Rows are one point carried round by a steady rotation, each followed by how many steps it has turned.
The counts run from 0 to 606.
[167  95 153 152  99 124 143 120 119 109  92 146  88 103 137 113 114 126
 191 197 109 135 129 160 144 134 139 110 120 104 106 107]	193
[127 153 122 115 133 133 129  78 140 175 110 148 126 160 118 120 155 155
 104 118  82 108 107 106 162 108 116 173 161 149 184 103]	571
[136  96 101 119 176 136 145 127 158 174 113 120  88 145 133  66 124 106
 132 130 147 104 142 169 155 144 112 107 159 124 176 117]	255
[158 109  64 100 101 113 118 141 160 176 152 122 138 112 109 114 103 121
 136 131 153  97 112 154 109 125  56 119 124  97 117 123]	538
[149  82 102 121  93 140 151  86 148  93  98 178  98 114 143 135 171 154
 132 171 109 140 122 102 128 107 141 115 127 141 104  98]	17
[132 125 125 163 177 115 138 157  94 141 113  90  76 148 127 102  99 113
 133  74 144 107 159 167 131 159 156 110 132 141 159 138]	430
[161  96  66 122 117 128 115 120 138 160 107 138 119 145 152 129 129 158
 117 104 130 107  81 108 151  82 157 153 177 122 168 128]	581
[141  88  97 144 115 109 167 115 110 111 116 118  90  94 126 116 110 109
 150 150 144 143 169 159 108 129 120  72  79 141  83 113]	484
[127 127 118 129  86 103 108 104 104 127 102 164 181  84 115 139 109 161
 146 185 111 135  91 139 125  74 136 144 107 122 125 129]	351
[119  84 169 112 132 158  99 107 167  74 114 177 136 101  95 130 167 125
 100 165 139 126 123 151 113 144 112 111 101 143 131 143]	506
[112  78 143 136 101 138  93 111 132  66 132 134 153 110 114 174 141 102
  87 104 162 148 101 137 139 106 136 126  77 152 141 125]	331
[174 120  96 106 136 138 134 144 158 165 114 159  91 140 107  88 133 157
 149 149 118  76 130 133 110 141  93 120 181  95 133 130]	247
[102 142 136 116 103 110 134  96 130 133 150 128 154 103  79 130 125 102
 111 140 129 134 148 159 117 128  51 114  62 148 114 104]	49
[130 110 135 109 146 130  92 137 171  98 145 123 146  87 129 130 122 103
 123 137 149 124 107 194  91 193 115 135  93 127 111 163]	216
[101 121  82  98 131 111 138 113 156 172 128 141 156 104 146  81 127 117
 152 188 136 135 104 177 142 119  93 130 122 114 147  91]	529
[ 99 118  76 135 131 104 167 114  99 113 100 146  98 101 176 105 138 153
 160 163 116 153 136 143 114 128 179 109 114 148 111  91]	470
[160 117 138 130 115 121 138 118 170 113 140 104 116 105 140 129 115  82
 162 144 130 145 127 186 135 190  96 138  85 116  92  97]	209
[132 162 144 152 152 114 130  89  86 160  87 135 127 146 100 126 118 168
 105 106  85 109 134 115 144  98 158 158 144 162 179 140]	121
[157 144 116 104 159 123 125 107 160 146  98 166 152  97 100 101 127 171
 128 177 104  95 131 155  80 150 118 142 139 131 116 174]	234
[162  96 102 120 169 131 153 113 160 185 102 122  89 141 131  71 119 116
 142 145 132 108 147 162 153 136 109 112 161 123 158 116]	253
[136 117  52 139  98 109 119 165  98 142 148 105 111 151 140 147 114 134
 119  49 158 111 101 116 126 103 135 135 135 123 141 103]	594
[163 107 117 167 127 118 147 112  97 144  83 120  85 148 155 126 112 143
 152 109 107 131 116 119 179  96 187 140 155 134 161 102]	136
[165 139 142 157 141 124 150 104 118 118 121  97  55 152 121 145 129 125
 118  64  96 117 160 127 125 177 136 136 114 165 115 124]	440
[132 141 152 154 123 123 127 147  94  46 103 157 153 119  89 168 135 152
 128 108 137 129 147 131  88 142 168 131  92 133  95 125]	171
[111  83 121 138  60 128 109 119 101 111 164 123  64 122 125 154 140 109
 107  96 136 126 108 116 136 103  93  97  99 146 136 106]	320
[138 120  90 126 146 113  90 147 137 161 143  90 161 133 115 133  89 111
  97  65 169 102  97 163 130 123 120 149 124 126 165 156]	99
[125  93 102 117 177 139 138 138 156 166 122 121  85 148 137  68 133 107
 125 123 153 100 136 171 154 147 111 105 160 125 179 119]	256
[171 136 185 146 137 128 108 115 160 130 116 100 155 141  94 146 101  87
 127 104 126 123 117 173 167 163 105 170 105 120 151 125]	385
[115 123  69 123 136 112 156  81 103 149  91 158 126 121 124 116 144 179
 101 132 113 122 139 100 112  74 158 121 132 167 143 125]	294
[103 144 128 136 100  99 124 113  92 139 100 156 181  92 113 119 106 145
 161 187 112 138 103 155 142  80 127 139 104 117 144 101]	354
[159 140 116 102 160 128 120 114 163 139 101 167 155 101  95 107 131 168
 125 169 112  92 130 154  77 155 117 143 139 125 113 172]	233
[121 131 137 135 140 134 127  90 123  90 116 144  72 122 154 145 166 162
 107 107  82 127 117 115 102 166 178 148 125 182 128 142]	452
[127 146 123 115 134 132 121  75 139 174 111 150 119 152 117 120 151 162
  98 121  81 105  99 106 154 107 118 171 160 154 186 119]	570
